A hidden rule labels the rows of this table. It goes by one to three of the table's principal directions, not those with the most spread.
[-31  28 -48  20 -11  21  44 -53 -11  -8  52  44 -14 -13   8 -58   1 -40
 -76   2 -29  -2 -16  45  15  79 -51  78  26 -82  18  38  71 -23  30 -69
 -22  35   0  25  17 -55 -42 -33   4  -7  16  81] A
[ 13 -18 -23  -3 -18 -14  -4 -79 -12 -25  23 -11  -1 -57   7 -32   5 -31
 -37  -3  11   0 -59  48 -16 -17   0  13   9 -39  -5   4  34  26  15   3
  17   7  77  19 -43  10  15  18  33   0 -15  41] C
[ 13 -44  15  67  -1  -7 -32  54   0 -12 -12 -32  -9  82   5  71  16  29
  21 -17   9  -2  21 -10  35  10  26  -3  29  55 -32  17  16 -11  12   8
  -8  -4 -28  16  43  33   2 -21 -25 -27   8 -33] G
[  9  40   7  26  -2  64  39  24  23 -27  27  19   3  19   1  20 -10  47
  26   7 -28 -24  15 -53  20 106 -11   1  31  41  24  -8  24 -28 -31 -13
  22  20  -8   3  31   1 -20 -30   3 -34 -26  26] D
[  2 -18  17  63  22   6 -26  37  -7 -21   3  11  -9  68  26  50  30  -5
  -8   0  35 -20  36 -48  49  49   9 -23  10  27 -40  46  13 -30   1   6
 -21 -27 -55  44  54  -7 -10 -19 -36 -58  30 -63] G
[  5  13  16 -37   7 -21  30 -19 -33  -1 -11  27 -22 -66 -16 -13 -33  -9
  17   6 -31 -17 -25  46 -48 -90 -22 -25 -11   9 -16 -89 -20  24 -10  -4
 -12  30  53 -15 -34  22  20  14  37  66 -10  36] D
[-78 -71   8 -52  -4 -94   3  40 -58  47 -31 -17 -40 -99 -11 -37 -48 -36
 -26 -19 -44 -10 -14 100 -53 -42  14  18 -38 -32 -21 -39  33  23  31  -8
   8  66  -7 -22 -24 -51  11  29 -19  35  22  29] C
[  48   32   33  -37   31  -34  -23   29   -9   48   -6  -46  -36   36
   -2   51   -7   12   66    9   32   -8   12  -39   22  -51    2  -51
    4   51  -51  -35  -59   28    5   36   -5  -50  -35    7    6   64
   62   15  -22   15  -23 -121] D
[ -7 -18 -15  15  10   0 -17 -28   4 -25   7 -18   6  26   9 -27  38  -6
 -33  -8  15  20   3  24  20   3 -10  33  15 -20 -17  35  46  -1  33 -17
  -3  15  39  20   7 -14 -31  -1   1   9  -4  24] A
[-21 -25 -11  74  -3   5 -21  30 -35 -21  17  -9 -22  45   0  49 -14 -13
 -33 -25 -23 -42   8  19  24  77   5   2  31   7 -34  30  37 -17  36 -28
 -48  21 -75  27  41   6 -12 -70 -50 -54  27   2] A
[ 19 103  15 -94  22   7  19  -4  10  26 -19   1 -32  -7 -34 -34   0  10
  16  22 -22  15 -16 -10 -45 -56 -24  -9  -5  -4   6  -8 -80  32  -1  -2
  -7  23 -29 -51 -20  27  38  26   8  55   3 -40] F
[-25  21 -20 -11  15  18  45  -2  -4  -9  17  42  -3 -40  26  -1 -50  45
  11  14 -28 -20  29  -9 -12  52   3 -35  -4 -16   9 -44  23 -27 -26  -5
   1  36  31   4 -20 -53  -8  12  23   4 -22  45] A
[-11 -98 -43  62 -31 -23  16 -70 -54   6  17  -6   1 -44  23  44  10 -34
 -51   5  -7  16 -25  87  19  44 -29  58  38 -42 -16  -5  93   9  12  -4
  19 -26 103  64  -8  18  -3 -17  34  -6   3  35] C
[ -8  70 -14  22   1  78  18 -32  24 -55  48  28   9  71 -14   8 -15  35
   0   3 -12 -20  30 -39  26  88 -30   9   9   2   9  19 -15 -37   1 -45
 -37  44 -49 -25  39  -6 -57 -49  14 -22 -19  57] D
[-55   0 -17   2  -8  -2  17  13 -18  -1  12  24 -19 -23 -14 -18 -39 -15
 -32  -8 -47 -20  20  32 -15  46  -3  22  -3 -40  28 -11  33 -29  20 -35
 -25  44 -39 -15  22 -50 -23 -35 -14   8  17  27] E
[-17   2 -29  56  16  -5  -2 -15 -37 -11  31  48  -6  27  29  48  17 -66
 -58  25  29  -1   2   1  11  36 -14  -5   3 -30 -46  58  28 -24 -11  -6
 -46 -14 -39  42  39 -32 -33   3  -8 -22  41 -40] G
[  42   -1   35  -35   37  -36   19    3   15   10  -33   37  -20  -50
   24    8    4  -21   24    6   28  -24  -45  -30   -3 -104   11  -44
  -38   27  -57  -43  -26   17  -87   84   63   15    8    5  -18    9
   36   42   34   15   24   -8] G
[ 28 -22  11 -19 -12  31  76  27  -8 -20 -46 -20  -7 -56  20  11 -48  97
  52  19 -78 -11  26   8 -28  46  19   5  45  27  62 -92  26  -7   4   1
  64  10  98   1 -48  32  46 -26 -12  26 -71  -4] D
[-10 -10   7 -19 -13 -13 -33  44 -12 -10 -24 -41  19 -39 -17 -45 -15  52
  38 -29 -24   8   0  48 -36  -4  42 -17  17  14  17 -55  12   6  70 -25
  -8  18 101  -9 -47   9  22  19 -13  40 -61  20] C
[ 17 -13   7  26  -1  28  -9  19  -3 -31  -6 -37  30   5  -1  23   5  51
  32  -1   3  -3  44  -4  -8  95  19 -14  55  43  36 -25  47 -12  47 -21
 -15 -33  52  40 -10  -2   0 -42 -25  -2 -44 -14] D
[  -4  -22  -61  -21  -19   14   20  -36  -19   31   25   53   12  -80
   13   29  -26  -26  -38   44   -6   -9  -13   11  -85  -22  -14  -55
  -10  -36   24   21   -9   22 -108   25   28  -46  -37  -22  -45  -15
    3   76   38  -60    6   26] G
[ -6  45 -25  39 -15  72  51 -41  10 -75  63  56  35   9   6 -14 -16 -23
 -21   9 -12 -34 -10 -16   4  68 -42  36   5  -6  27  11  33 -35 -19 -41
 -17  37  -7  -3  36 -28 -87 -50  20 -14 -28  97] D
[ -5  17 -44 -43  29 -19 -24 -45 -10  11   1  14 -19   2  -9 -57   9   3
 -35  21  26   6  16  44 -41 -31 -30  -3   9 -53 -20  24  16   9  26 -33
 -32   1  -9  13 -47 -47   5  34 -19   9 -12  38] D
[  30  -38   46    9  -22  -27  -18   31   16   16  -31  -26   -8  -30
  -33   45  -16    1   43  -32  -15  -21  -66   -3   -2 -126   27  -42
  -33   66  -11  -53  -53   57  -57   67   33    2    2  -23  -11   78
   46    2   32   -1   38   19] B
[-19 -10 -51   9   9  -2  14 -40 -14   3   3  13  14   5   9  -6  -1  13
 -26  19   0  26  23  45 -36  36 -21  22  32 -26  11  15  55 -11  17 -31
 -34  11  28  20 -33 -55 -19   0   4  24  -9  61] D
[-16  25  17 -25  39 -37  -2 -11  -3 -24 -13  48 -20 -12  10 -24   1  -6
  -4  -5  29 -17   2  13   4 -43   0 -14 -32 -27 -49 -24  -8 -18  11  12
 -22  50  20  12   7 -50   0  13  28  41  30  18] D
[ 11 -99 -15  72 -46 -26 -91  36 -18  21 -47 -72  32  14 -33  17  53  -9
 -24 -24  10  46 -42  62 -21 -30  42  11  32  24  12  53  27  45  47  -2
 -14 -65  51  33 -44  55  33   7 -53 -29  14 -11] G
[   0   88   -9 -100   26  -25   -7  -77   10   35   18  -12    1  -21
  -26  -42   36  -48  -16   29   43   51  -42    1  -79  -72  -34  -15
  -11   -4   -3   51  -49   60  -15   12  -31    8  -12  -39  -39  -23
   14   79   54   59   21  -10] F
[-43   6 -14 -38  13 -32  31 -93 -43 -21   9  41  -5 -93 -22 -53  -5 -46
 -39  21 -10  16 -38  87 -68 -71 -54  13 -19 -31  -8 -50  40  29   4 -21
 -36  58 116   9 -45 -48 -25  31  71 100   8  98] F
[-14 -23  26  24 -34  -7 -10  35   8  14 -14 -37  37   2 -16   8  -3   0
  35 -41 -16   5  -6  -2  11  15  20  26   4  36  46 -17 -11   0  36   3
 -15 -16   9 -12  19  19   9 -51  -2  11  11   2] D
[ -6 -41  -9  11  14  -8   7  20 -21  20 -16  10 -15  33  15  10  -7   5
 -16  24   9   1  55  13  29  12 -21  16 -16 -25 -26  10   9 -15   6 -29
  -4 -23 -52  23   4 -21 -29  -7 -56 -22  -1 -10] A
[ 77  12  46  -7 -30  47 -38  67  71  11 -73 -64  12  79 -62   3  43 103
  78 -12 -26  47 -16 -43  -7 -88  32  -5  22  96  46  -4 -93  39 -18  15
  48 -22  12 -66 -30 125  54  18 -14   5 -27 -14] A
[ 40  72   6 -61  33  13   1 -11   0 -16  -7 -19   4 -13  23 -26  25  21
  20  33  34  14   9 -32 -29  49  13 -25  33   0   1  13 -14   1  37   5
   9 -28  47  19 -34   0  39  34 -20  20 -54 -97] B
[ 22  42   2 -57  16   4  43   0 -13  16  -5  10 -38 -43  13  24 -58   3
  17  21 -36 -32 -10 -22 -14 -13   7 -38 -16 -13 -18 -47 -49   4 -41  36
  37  17 -40 -31 -17  34  40   3  -3   7 -19 -58] B
[ 38 -19 -10  21  -6  15 -15   9  21 -23   2  -7  29   7  31  16  12   6
   9  -8  30 -17 -15 -28   8   4  30 -18   9   9  -6  25   0  -5 -22  34
  37 -31  -2   9  -5  18   6   7  -8 -52 -21 -10] G
[-28 -46 -36   9 -31  18  38 -28  -5 -22  50  10  19 -17  39 -49 -17  14
 -21   3  -1 -12  25  30  20  73 -29  65   3 -51  23  17  64 -27  17 -55
  37   9  28   7   5 -47 -61  14   1 -51 -60  91] C
[-13  -6 -18  11 -15  18 -27   9   2  21  21 -14   0  33 -26  26  -9   4
   2  14   1   3  38 -23   9  13 -11 -12  -5   0  33  15  -9  -2  -8 -11
 -16 -52 -48  -7  23   9 -13  -4 -23 -28 -10 -39] C
[ -8 -14 -58  -8  32 -33 -46  12 -24  38   3  28 -21 -22  39 -10   0 -48
 -67  10  32 -19  -1   8 -23  16  31 -52  -4 -71 -59  69  21 -14 -22  22
   0 -25 -88  25 -30 -52  22  49 -55 -70  22 -49] A
[-15 -40  21  -6 -27 -12  -9  16   1  -4 -11  -8 -12 -32 -17 -17  -8  -7
  -1 -16 -22 -13 -21   7 -10 -33  16   6 -22   8  19 -10  -8   8 -14  11
  36  15  -6 -30   2  18  12  12   5 -20   7  10] B
[ 13   2  12  60  24  -5 -56  43  21  -6 -15  13   1  70 -19   3  22   9
  15 -36  32 -27   3 -22  52   1   7 -11   5  32 -42   5  12 -22  18   3
 -42  -1 -37  43  25  -8   2 -53 -41 -19  28  27] F
[-15 -13  59  12   4  -6 -11  84  34   1 -24 -37  -6  51  -5  17 -10  53
  59 -34  -4 -17  46 -58  59  39  36   0 -16  54  16 -18 -15 -24  23  13
  12  15 -46  -9  52  -8   4 -42 -32 -17  11 -36] D
[ -45   71   29 -102   23  -11  -28   -2   30    9  -20  -33    2   12
  -55  -91   25   52   32   17   12   72   51   -9  -52  -37   -2   -7
  -22   12   55   -3  -36   13   58  -41  -42   31   51  -51  -27  -59
   -5   71   16   99  -24  -16] F
[ 11  51  84  10   1  10 -45  63  63 -12  -4 -52  14 118 -45  14  47  38
  80 -43  37  10  25 -80  74 -35   3  10 -15  89  17   9 -72   7  45   4
 -36 -10 -32 -22  91  40 -10 -39   6  20  25 -48] B
[  5  12  47   9   8 -22 -74  83  20  21 -15 -31 -10  55 -35  38 -17  11
  60 -32  30 -33  18 -64  43 -20  43 -58 -39  54 -21 -15 -67  -5  10  35
 -27 -28 -94  -9  40  27  29 -26 -51 -28  15 -81] C
[ -9 -46 -20  43 -20   1 -37 -25   9 -19  24 -25  16  32  -7  -2  31 -10
 -24 -17  24   5  -2  17  19  14  -6  33  18  -3   9  44  47   0  20 -12
  -2 -16  10  18  21  -3 -26 -11   2 -34  -2  34] D
[ -33 -127  -24   52  -24  -41    6   21  -65   21    8  -11  -30  -55
   33   31  -51  -25  -33   -2  -29  -38   24   59   39   47    9   18
   -4  -45  -19  -37   87  -18   13   -8   36  -29    9   53    6   -6
   -5  -26  -53  -52  -19  -15] D
[ 25 100  19 -77  24  -8   8 -80  16   2 -12   6 -19 -10 -29 -85  62 -23
 -18  10  24  42 -48  15 -30 -18 -41  48  23 -25  -1  25 -31  24  46 -21
 -17  29  46  -8 -30   1  42  16  41  72  21   1] C
[ 18  -5 -15  -2   3 -11  14 -52   4 -21  33  33  14 -28  35 -43  13 -30
 -18 -12  41 -20 -26  31  27 -21 -26  29  -7 -51 -35  -6  26  -4   7  -8
  17   2  47  30  -2 -21 -26  10  36  -8 -13  71] C
[ -11   26  -43  -25  -55   52  127  -96    1   -9   41   50   37 -124
   31  -14  -43  -37  -34   26  -76    7  -66   15  -45   46  -41   67
    4  -57   99  -19   18    6  -70   10   62   24   75  -35  -22   -6
  -17  -15   96   22   -2   86] A
[  1 -12  -1 -35  -3  -4 -13  22 -10  22 -64 -45 -23 -14 -43 -34  -3  73
  17  18 -58  59   5  47 -61 -49  22 -11  24  22  28 -40  -2  29  28 -24
   7  23  89 -28 -83  34  48  46 -23  69 -42  -3] D
[-10  48  -5 -15   9   9  15  -7  29 -10  29   6 -10  15  -8 -21  -1 -23
 -24 -16 -10 -13 -32 -12 -25   1  -5   7   4  10  -2  47   4  11 -24  -5
 -11  69 -87 -37  17 -35 -24  -3  15 -12  36  61] D
[  7 -40   7  -8 -39 -36 -58 -12   0  27 -39 -74  13   4 -38 -43  73   0
 -19  -2  16  94 -46  60 -66 -61  26  30  33  21  35  65  -7  60  55 -27
  -9 -24  72 -19 -64  34  45  79   4  25   9  -7] C
[  2 -58  -4 -17   2 -46  -9  -4 -17  27 -15  -4 -30 -56   1  -5 -30 -33
 -23  -8  -4 -32 -20  39   1 -72   6 -19 -35 -34 -30 -29   5  28 -22  26
  27  -6 -34  10 -27   1  19   1 -18 -19  24  14] D
[ 23 -50  25 -28  15 -52 -17  51  -2  25 -61 -36 -17 -13   0  -5   7  46
  38   0   7  19   6  34 -23 -74  31 -15   3  34 -27 -39   4  25   9  18
  35   5  46   5 -45  11  39  50 -20  30 -21  -8] D
[ -6  73  -1 -45  53 -14   5 -14 -28  -6  29  51 -37 -32  10   0 -21 -58
 -22  10  19 -66   6 -16  -9   3 -27 -48 -14 -36 -50 -13 -14  -9  -4  14
 -40   6 -74  22  30 -35   6 -22  -9   1  26 -54] D
[-36   6   3 -11 -15  12  53  35  11  28  22  33  13 -35  37  11 -51  -7
  15   9 -25 -12  28 -63  18  43  18 -15 -47 -16  47  -9 -23 -33 -53  22
  29 -11 -48 -28  28 -41 -16   9   7 -28   7 -33] A
[  1 -44   1  21 -41   9 -20  34  13  25 -16 -70  27  17  -2   6  15  15
   5 -11 -15  49  16  -6  17  63  46  33  23   7  59  32  12  -3  39 -10
  27 -44   9 -11  -3  26   8 -10 -37 -17 -19 -59] E
Here are more rows. What is the label of each one?
[  2  82  20 -36   7  44   6  17  29 -25 -14   4   5  27 -38 -34   0  50
  30  -6 -26  -3  18 -27 -23  38  -4   5  16  21  41 -10 -42 -15  29 -28
 -24  37 -16 -41   4   1   5 -32  -3  28 -14  10] -> B
[ -14  -34    7  -68  -13  -32    3   18  -12  -28  -51  -38   -4 -105
   -3  -94  -13   55   10  -24  -54   16  -40   92  -82  -26   54   17
   21  -10   14  -59   42   13   50   -9   67   93  127  -41  -85   -4
   37   62   16   61  -70   65] -> A
[ -2 127 -46 -24  29  78  45 -70  31 -48  53 101  25   2  -5 -29 -12 -25
 -34  23   4 -42 -33 -53 -31  41 -59 -16 -14 -40  13  45 -38 -17 -55  -4
 -53  43 -65 -14   8 -56 -40 -35  37  -8  29  84] -> D
[ -5 -37  10  40   9 -29  25 -15 -20 -11  14  11  -1 -10  19   8 -17 -36
  -1  -8  13 -16   1  26  56 -14 -21  28 -18  -8 -30 -50  51  -9  20  -7
 -16   5  44  56  22 -23 -38 -47   0  36   5  34] -> B
[ 34  44   1 -13  51 -12 -46  -1   2 -36   1  15 -39   7   6 -50  24 -14
 -21 -30  31 -55 -32  11  36  12   7 -11  19 -32 -97   2  25 -17  39   7
   8  44  -9  39   4   4  22 -23 -33 -16 -10  -2] -> D
[ 20  34  13  11  -3  39  -2 -30  37 -51  11   4  18  28 -15 -14  10  13
  15 -14   6 -12 -23 -34  15 -16  -4   0  -6  26  10   0 -21  -1 -11   8
  -1  26  13 -17   7  21 -15 -26  27   3  -5  48] -> D
[ 48  25  30  11  -2  19  44  27  20 -13 -17  13 -17  -8  18  48 -29  24
  33  -6 -35 -20 -33 -36  17  -9  36 -26   4  32 -12 -44 -37  -4 -48  42
  43  32  -7 -18   1  52  35 -18  21   1  10 -17] -> G
[  0  44   8  33  -5  28   7  -2   4 -12  22 -16   4  59 -31  69   1  -8
  11  -8 -17  -2   0 -19  13  24 -23  10  24  41  13  10 -17   8   8  -3
 -53   6 -43  -9  59  33 -18 -68  17  20  32 -18] -> A
[ 35  36   3 -42  30  25  21  27  31 -17  -8  21 -20   6  28 -41 -18  93
  44   9   5 -36  40 -36  16  39   7 -20  14  -7  -9 -33  -1 -31  -3  -6
  50  16  10   7 -23 -19  24  20 -21 -31 -64  18] -> B
[-32 -47 -21  17 -51  57   3  16  32 -32   6 -50  43  41   1 -54  -8 103
  19  -1 -30  31  83  -9  -1 116  20  52  33  -4 119  27  44 -40  64 -75
  17 -15  37 -25 -15 -35 -34  -8 -41 -43 -84  46] -> C
[-27  83  -2 -49  20 -25  -9 -50 -44  -3   1   5 -19 -24 -55 -37  25 -44
 -28  20  -3  31 -30  68 -65 -29 -52  23  19 -20  -4  -4  -5  33  75 -44
 -90  29  62   7 -12 -11  10   2  21 110  18 -12] -> B
[   0  -50  -28   66   -4   35   36   56  -12  -12   33   45   -3   10
   73   31  -37   -3  -29   -2  -13  -74   62  -30   77  121    5    9
    8  -55   -7   14   55  -68  -15  -18   35  -42  -91   50   59  -33
  -42  -61  -71 -119  -10  -21] -> B
[  46  -61   43   14    4  -59  -75   77  -11   65  -55  -91  -45   64
    3   70   38   28   37  -27   12   39    5    0   31  -69   67  -42
   30   57  -69    6  -45   32   23   41   25  -46  -20   -7    0  107
   90   47  -31  -13   14 -127] -> G
[-18 -12 -30  28  -4  23   9 -42   2 -16  28  36  35 -24  25 -12  18 -24
 -34   6  17  -2   4 -11   0  44 -16   1   5 -29  24  30  41 -17 -21   0
  -4 -29  31  30   2 -43 -27  -2  25 -29  12  33] -> F
[   2 -120  -14  127  -73   37  -27   50   -2  -31   32  -59   36   63
   15   54   20   -3  -23  -35  -15  -12    2    9   66   73   19   58
   36   27   26   65   64   -7   20  -29   30  -49  -23   23   61   57
  -55  -52  -50 -115  -17   18] -> D
[ 27  61   1 -54  16  -4 -66 -58  33  -7   0 -38  22  37 -21 -46  70 -24
  -8   6  73  53 -19 -24 -33 -45  11 -13   7  -1  -1  74 -49  25  34  10
 -26 -27   4 -24 -26   8  19  52  18  27  -2 -58] -> D
[-54  -5   1  -3   3 -23  36 -11 -32  -9  13  45  10 -35  -3   9 -37 -47
  -9   0 -16 -18  17  35 -23 -43 -33   9 -38 -14   6 -46   6 -11  -3 -11
 -51  31  -5 -11  32 -50 -52 -27  33  59  30  44] -> B
[ 21 -48 -19  53  -4   0 -15  32 -21  19 -12 -18   7   9  15  46  -7  -3
  -8  -5  -6  -7   3  18  29  27  16 -10  19  -1 -26  -2  26   2   6   4
  -1 -42  -5  43  -9  29   4 -33 -48 -31  -3 -20] -> B
[ -6  67  33 -22  37 -12 -42  48  18  28 -20 -14 -24  76 -28  19  12  36
  48  -8  13  19  36 -48  31 -29  11 -38 -13  33 -29  -9 -64  -8  24  14
 -46   4 -27 -17  34  15  29   6  -6  46  17 -86] -> C
[ 14  26 -24 -23  18   1  10 -73   0   2  26  75   7 -38  25 -34  32 -78
 -58  29  61 -18 -41 -17 -12 -16 -45  -2 -34 -55 -36  62 -15   6 -65  20
  14 -25 -46  20 -14 -37 -14  39  25 -49  39  29] -> B
[  9   2  37 -26  21  -3 -19  93  36  25 -40 -36  13  34 -10   2  15  58
  64 -13  12 -12  52 -47  23 -16   6 -13  -6  48  26 -13 -22   9  13  21
  12 -43 -27   9  29  -5  12 -19 -46  -5  -4 -48] -> F
[ -5  54 -10 -38  33   9   7  -7   5   6   2  18 -19  15  -8 -31   7  17
  -3  22   4   5  29 -10  -6  16 -27   2   8 -17  -2   4   5 -10  11 -20
 -16  10  -6   6   0 -33  -3   7 -12  25 -11 -11] -> A
[  0   6 -27  38  -1  34   2 -59 -21 -50  11  26 -12  11 -13  -4  35 -22
 -60  23 -17  10 -40  28 -18 -11 -38  18  23 -10 -18  41  30  12 -13 -19
 -14  26  47  16  -7  24 -19   3  16   2  11  39] -> D
[  6  17 -20  14  29  -4  25 -35 -36 -19  24  56 -16 -18  39   8  -2 -65
 -49  18  16 -29 -17  11  12  14 -25  -2  -4 -44 -64  13  20 -18 -16   0
 -12  12 -22  35  12 -19 -23  -9  -2  -8  17  -7] -> A
[ 22 110  22 -75  53   2  40  -5  13  41 -19  48 -53   6 -14  35 -10   7
  27  39 -13   4   6 -62 -29 -56 -23 -55 -13  18 -20 -28 -85   8 -73  46
  -6  19 -65 -39   8  11  53  27  40  54  44 -80] -> G
[-69 -44  31  46  -9  -3  12  88  16  24 -11  12  27  49  -8  40 -41  25
  46 -15 -15 -15  92 -54  60 -10  -8  -3 -67  34  58 -32 -18 -29  -8  -3
 -48 -32 -65   3  76 -58 -58 -63 -31  -2  46   3] -> F
[-36 -37   1  -9 -17 -14   6   2   1   5  20  -1 -11 -28  11 -12 -24 -12
 -15  -3  -2 -23  24 -13  11  34   7   9 -25 -29  35  11  19 -14  -4   1
  24  -9 -43  -5  23 -41  -7  -1  -8 -47  10 -10] -> G
[ 16 102 -18 -32  23   4  -2 -31 -12  13  21  16  -8  -3   5 -14  20 -22
 -18  16  17  28 -24   3 -23  57   0 -10  36 -34 -24  27 -16  -5  36 -17
 -40   6  18   9 -18  -7  31  24  15  35  -1 -54] -> A
